rotation ticks, each row followed by its count of ticks
The counts run from 0 to 281.
[ 28.8 -21.9  -1.2 -17.7 -12.6  26.7 -13.7   7.6  25.7  -7.2  -1.9  -6.2
  -0.5 -37.6   5.9  -1.2  26.6   7.1   7.3  -1.6 -15.1 -15.6   6.7   3.9
  13.4 -30.0  -1.3  23.3  11.9 -17.0  17.9 -11.0   4.8  -2.7  -4.9   0.5
  31.9  -5.3  18.4   1.1  34.9 -13.1  21.6]
3
[ -1.8  -8.9 -10.3  -9.7 -22.5  32.6 -26.2 -23.5  10.5   4.8   8.2  13.2
 -24.9   9.9  -2.5  -0.6  10.2   1.2   3.7   5.8  -6.4  18.5   1.9 -15.8
   4.1 -24.8   6.4  10.7  -8.0  -6.3   6.0 -29.1 -14.5  12.5  25.2 -11.1
  32.8 -14.6   8.5 -24.6  17.4 -42.4  17.3]
218
[  1.4   1.3  -9.0 -27.2 -13.5  27.5   0.9   1.9  20.9 -23.5 -18.8 -14.7
   3.7 -24.9  14.8  -9.8  10.2  -3.1   9.2 -18.9 -24.7 -12.9   7.7  -1.0
   8.7 -17.8  -4.3  15.4   6.4 -17.7  15.3  -3.4   9.9 -16.9  11.5  -0.6
  29.1 -14.7   9.2  -6.7  43.4  -8.7  15.7]
127
[ -3.1 -10.0 -21.9  -9.6 -15.4  34.8 -17.5 -15.7  31.1   4.9 -11.5  -1.0
 -17.2 -21.2  -6.6  -2.5  16.1   5.4  17.4   3.5 -13.7  -2.3  27.4  -1.3
  14.2 -17.8  -1.2  20.8  -4.2 -12.9   5.4 -23.2 -18.5  -3.3  18.2 -13.1
  30.8  -9.7   4.9  -6.4  40.8 -31.5   5.1]
262
[  2.2 -26.9  -0.4 -21.9  -6.9  38.4 -15.4   1.1  27.7  -5.0 -14.7  10.1
  -2.3  -0.1   3.1 -11.2  23.1  11.3  -9.1   5.9  -9.6  -7.1   4.8  -0.6
  18.1 -21.8   0.9  13.7   5.7 -28.4  11.6 -19.7  -2.7   3.5  -8.9  -3.7
  29.8   2.3  16.1  -2.3  40.7 -22.5  35.4]
30
[ -3.4 -15.9 -16.8   8.6 -11.4  12.8 -19.5  -0.5   3.3   2.3  10.8  13.7
 -15.2  -4.4  -9.1 -16.2   6.2 -18.5   5.6 -11.7  -9.1  -4.8   2.0   5.8
  13.2  -7.8   4.9  35.9  15.8 -21.6  22.7 -23.8  -6.4   0.7  -9.6 -10.1
  41.1 -31.6   6.1  -9.0  23.2 -43.7   8.3]
210
[  1.5   0.5  -6.5 -17.7  -6.5  18.1  -3.3 -15.9  18.7  -6.0  19.1  13.9
   5.0   5.1  -5.8  -3.1  13.2  11.7  -3.8 -16.6 -22.4   4.8 -14.6   1.3
  16.7 -30.1  15.4  19.4  -5.3  14.0  11.9 -12.7 -29.7  -4.8   3.8 -16.8
  52.3 -26.7  -7.2 -16.6  15.8 -21.7 -18.1]
276
[  3.5 -27.2  -2.2 -36.9  -4.9  31.3  -6.0   1.2  19.0   0.3  18.1   7.7
   5.1  14.2  -2.9  -1.2   8.0  22.3 -12.7 -14.7 -16.9   6.3  -9.2 -12.5
   1.1 -39.5  14.4   2.3  -6.4  16.0  15.5 -23.2 -27.2  -3.6   3.3 -10.3
  37.6 -22.8  -3.4  -6.7   3.9  -9.0  10.0]
222
[  8.8 -14.1   4.3  -7.7 -10.2  37.3   0.9   5.7  -7.2 -19.2  12.3  13.7
 -17.4   4.3 -19.1  -3.8   5.5 -12.9  13.8 -23.7  -6.0   0.8 -16.5 -10.0
  17.9 -21.3  16.8  22.0  11.6  -1.6  16.1 -23.3  -4.6  12.8 -12.1 -10.1
  20.5 -33.5  15.3  -6.7   9.0 -24.3  31.2]
59
[ 15.1  17.9  -0.6 -31.6  -6.1  24.0  -2.4  -2.7   7.4 -22.9  -0.1  -7.1
  -1.8   3.2   8.9 -14.9   9.7  -9.5   9.3 -26.1 -22.7   7.8 -16.3  -7.8
  16.7 -33.7   6.5   6.4  -3.8  -7.1  22.9   6.3  15.2  -9.5  14.2  -2.2
  38.9 -18.2  13.6 -24.9  21.1  -9.7  25.1]
171
[  0.7 -10.2  -6.3 -11.5  -7.2  23.9 -16.6  -4.7  30.5  -0.3  17.5  -0.5
 -17.6  26.0 -22.1  -9.3  20.2   5.0  16.4   1.8 -12.6  -7.5  -8.4  14.6
  26.6 -25.4   0.3  19.1  -3.1  -1.8  16.2 -31.2 -17.6  18.3  -6.6 -12.1
  42.5 -22.1   5.7  -7.6  13.3 -28.7   1.1]
187
[  8.5  -3.9   5.7   9.8 -15.2  36.6  -4.8 -16.8   0.6 -34.4   3.9  14.4
 -17.3  -4.4  -7.0  -9.5   8.6 -13.7   7.7 -13.8  -8.5   9.4 -15.4 -13.0
  22.0 -19.0  18.6  24.3   0.2   2.1  17.3 -13.6 -10.1  12.8  -1.3 -16.1
  28.7 -17.9  15.9 -18.1  11.6 -26.5  25.2]
139
[  2.2  -0.6  -1.4 -11.4 -13.9  35.8   2.3 -22.6   4.2 -11.5   7.4  18.8
 -11.2  -8.0  -4.4   4.6  -2.6  -4.0 -14.7 -13.7 -28.3  18.6  -6.2 -27.5
  10.0 -18.5  21.9  24.3   0.9   7.0  14.5 -17.9 -17.4 -15.4  12.8 -19.3
  39.2 -31.6  -1.7 -27.4  15.7 -31.4   7.6]
94
[ -7.4 -19.4  -7.4 -18.7  -6.6  38.7   6.6  -3.0  21.7 -10.5   3.0   8.1
  -7.2 -12.3 -20.5  -2.6   8.5  13.9  15.3 -23.4 -27.1 -19.0  11.7  -2.1
  12.5 -24.5   7.9  13.0  16.1   6.4  11.5 -25.0 -28.6  -8.1   0.9 -26.0
  37.1 -34.5 -11.8  11.8  15.4 -13.2   1.8]
258
[-12.0  -3.1 -23.3  -9.4  -8.5  15.8 -21.8   1.2  18.3   2.3   5.7   7.4
 -16.2  19.3 -11.0 -19.1  11.4  -0.2  29.0 -14.5  -5.7 -13.0   4.4  13.8
  15.0 -20.2  -5.9  23.0   3.4 -21.4  18.6 -26.7  -5.6  -1.8   3.2  -9.6
  36.3 -31.4   1.0  -7.9  29.0 -26.2   5.9]
54
[ 17.2  -0.1  -8.1 -47.7  -6.4  27.4 -16.7  -8.9  23.4  -3.4  -9.3  -7.8
   6.7 -21.4   8.5 -10.5   7.9  11.6  -4.3 -19.7 -18.7  -2.4  16.7  -5.5
   8.2 -23.5   4.2   2.4 -11.8  10.0  16.6   9.3 -15.5 -16.4  -1.3 -11.6
  33.9 -18.2  -9.5  -0.3  38.6  -5.9  15.9]
279
[ 24.7 -12.4   4.3 -26.4 -20.1  36.0  -2.7  -8.8  11.8  -5.0  -4.7   6.1
   2.5   4.9  14.8   9.3  15.1  14.7 -15.3   5.8 -19.2   8.4  -4.9  -9.8
   8.3 -35.4   5.1  -1.3  -4.7 -14.1   8.6  -5.4   1.9   0.6  20.8   1.9
  41.7  -4.6  16.9 -19.3  25.0 -14.5  32.2]
39
[  6.6  -4.8 -15.7 -30.0  -6.2  31.1 -24.5   1.6  29.8  -7.9 -15.0  -4.6
   3.7   3.1   7.1 -16.3  28.8   8.4   8.3   3.3  -2.7  -0.4  -7.7  -3.4
  18.6 -22.5   1.5   6.0  -9.2 -21.5  17.1  -5.2   3.5  11.3   9.1   0.9
  29.0   8.7  22.6 -14.1  36.1 -16.5  39.7]
163
[-17.1  10.8  -6.2 -23.0  -3.4  33.3   5.9 -19.6   8.0 -30.8   3.8   5.8
 -10.4   8.1 -10.5  -9.6   0.1  -5.1   5.0 -31.7 -21.4   6.5  -8.9 -19.1
  15.6 -23.5  19.6   9.9 -12.6  15.9  15.0 -14.9 -13.3  -3.4  11.9 -22.4
  30.4 -33.8  -4.4 -27.0   8.8 -20.7   6.5]
250
[  1.0 -27.1 -16.8   2.3 -15.5  30.7 -16.7   1.0   2.5  -1.2   7.3  21.1
 -20.6 -15.0 -16.0  -9.0   2.2   1.8  23.5 -21.1  -6.3 -13.0  23.2 -10.3
   1.1 -16.7  -4.3  22.2   9.6 -16.0  10.0 -31.7 -13.8  -5.8  10.9 -15.9
  25.1 -30.8   0.9 -11.2  24.4 -18.0  21.1]
236
[ 10.7  13.4 -20.7 -18.9  -9.9  12.6 -11.5   3.3  -0.4 -12.3   9.9   6.4
   2.2  -0.4   9.4 -19.6  -1.7 -13.7  12.6 -41.4 -17.7  -3.5  -2.6   4.1
   8.1 -21.7  -1.6  17.3  13.9 -10.7  25.5  -1.3   4.8 -21.0   3.6   2.8
  47.6 -35.3   1.6 -13.9  28.7 -16.0  18.6]
46
[ 20.4   1.6   2.6 -30.3  -3.1  34.5 -11.5 -12.1  13.2 -10.4  16.5  11.0
  -9.9  14.0 -14.2   0.2   9.3  11.8  14.0 -16.6 -15.4   5.1  -4.4  -9.3
  14.2 -38.5  15.1  -0.7  -9.1  16.1   9.7  -9.7 -27.7   3.9  -2.5 -19.5
  33.3 -28.8  -5.0   3.2   6.9 -18.4  11.6]
169
[ 11.5  -2.5 -11.0 -32.9  -6.4  33.9 -15.5 -20.8  16.8   7.3  -7.0 -10.2
 -13.8 -15.7  10.2  11.8   3.0  12.1   0.5 -10.7 -25.5  10.9  18.6 -17.0
  -5.1 -25.7   8.6  -3.0  -4.7  -2.1  11.9 -10.5  -9.2 -21.1  17.2 -10.8
  35.2 -23.3  -8.4 -10.0  37.8 -12.8  12.5]
226
[ -5.7  -6.7 -13.8 -24.4  -4.0  32.5 -11.6  -4.2  31.7  -9.7 -15.3 -19.5
  -3.9 -23.3  -1.0  -6.5  22.7   6.4  19.2   4.7 -23.4  -9.2  20.4   3.5
  14.2 -17.0  -4.9  11.8   2.2 -25.0  17.8 -18.4   3.1  -4.8  14.5  -3.7
  22.9  -8.7   9.9  -6.3  41.7 -18.5  11.3]
261
[-17.4 -15.4 -13.7 -24.0  -5.2  19.8   3.4   1.0  30.0   6.2  -0.3   7.8
  -0.5   8.7  -9.3  -4.7  15.5  17.4  -2.3  -3.6 -31.6 -10.5  11.8   3.2
  14.2 -19.3  11.7  13.4   6.5  -3.8  12.6 -27.3 -21.5 -17.1   0.1 -18.9
  41.2 -25.1  -8.5  -5.6  19.3 -17.6  -6.6]
231
[  1.1 -10.7 -11.8 -23.2  -1.4  30.7 -20.2  -1.0  22.5   6.0   4.7  -5.0
 -19.5  -4.2 -21.6  -3.6   6.2   5.9  23.8 -17.7 -10.8  -7.3  20.9  -6.0
  12.0 -23.9  -0.8  11.4   0.8  -2.7  16.2 -32.0 -20.6  -3.1 -10.6 -21.2
  26.6 -38.6 -13.9  14.1  21.3 -21.5  18.2]
80
[ -2.7  -8.0   1.9  -5.1  -5.3  30.2   3.5   7.4   6.4 -21.9  -9.9  12.0
  -6.5  -3.4  -8.4 -14.9  14.1 -23.0   7.7 -14.9  -9.1  -7.5  -5.6   3.5
  29.2 -11.8  13.8  25.0  16.6 -18.5  17.8 -19.3   9.6   4.2 -16.7 -10.0
  25.6 -23.9  17.3 -10.5  25.6 -25.9  32.6]
184
[  6.8  -9.7 -15.9 -30.2  -7.1  28.8 -29.4  -1.8  13.8   2.7  16.6   5.2
 -13.3  13.1  -6.5 -11.1   7.3  24.1  16.5 -17.6  -8.1   8.1  -8.1 -18.4
   5.3 -32.0   4.0   5.4 -15.0  13.2  13.9 -23.9 -30.4  10.0   6.9 -14.6
  29.4 -26.6  -0.5 -10.3   7.9 -17.6  12.7]
89
[ -3.7 -26.5  -4.4 -29.8  10.2  35.0  -8.1   5.7  32.3  -8.5  -9.4  -3.6
   7.6 -20.8  -5.2 -19.8  23.3   7.9  -1.8  -3.2  -7.7  -8.9   0.2   1.8
  23.3 -13.0   4.7  15.6   1.9  -5.3  17.3 -16.0 -13.2  10.5 -28.6 -10.4
  26.4 -13.4   6.2   7.4  37.5 -13.3  18.7]
132
[  2.4 -12.0  -0.5 -38.3   6.2  25.4   0.5  -1.0  34.1   1.3  -5.3   8.2
  16.1   8.8  -3.9  -6.2  12.8  15.0 -17.4 -13.3 -17.8 -12.7  -2.4   7.2
  15.7 -20.1  12.4   3.6   4.8  -1.7  16.5  -9.8 -13.8 -12.1 -10.6  -8.5
  45.4 -19.7 -10.9   5.4  35.7  -8.6  18.0]
177
[-14.3  11.3  -8.6 -32.8   1.8  17.1   5.8  -6.3  14.7 -34.3  -8.9 -10.7
   5.1   0.6   4.5 -16.1  10.2  -7.3   4.2 -32.1 -20.6   6.7 -14.8 -14.5
   9.4 -14.6  10.9  12.0 -17.1  -2.5  25.6  -2.5   7.8  -9.2  11.9  -6.8
  30.6 -19.2   5.6 -27.6  24.1 -10.6  15.5]
251
[ -1.0 -14.4 -16.8 -36.6 -14.5  29.2 -12.6  -9.8  26.4 -10.2  -9.5   4.6
   6.6  -7.7  18.8  -3.4  12.1  23.4 -15.3 -14.9 -13.6   7.8  -5.5 -19.5
   3.5 -26.2  10.1  -2.9 -11.3  -7.7  12.9  -4.8 -13.5  -5.5  20.9  -1.8
  38.1   4.3   7.5 -20.1  32.1 -12.9  21.2]
119
[-12.7   1.9 -10.6 -31.6   6.7  24.8  -6.6   6.3  23.6 -12.1 -17.2 -12.2
   3.8   1.1   2.3 -21.7  16.7  -8.4   3.3 -20.5 -17.2  -6.3   1.2   3.6
  13.6 -10.1  -3.8  11.0  -0.5 -23.4  18.5 -18.4  17.5  -7.9  -5.1   1.6
  27.4 -20.8   6.4  -8.2  49.1 -16.8  32.8]
207
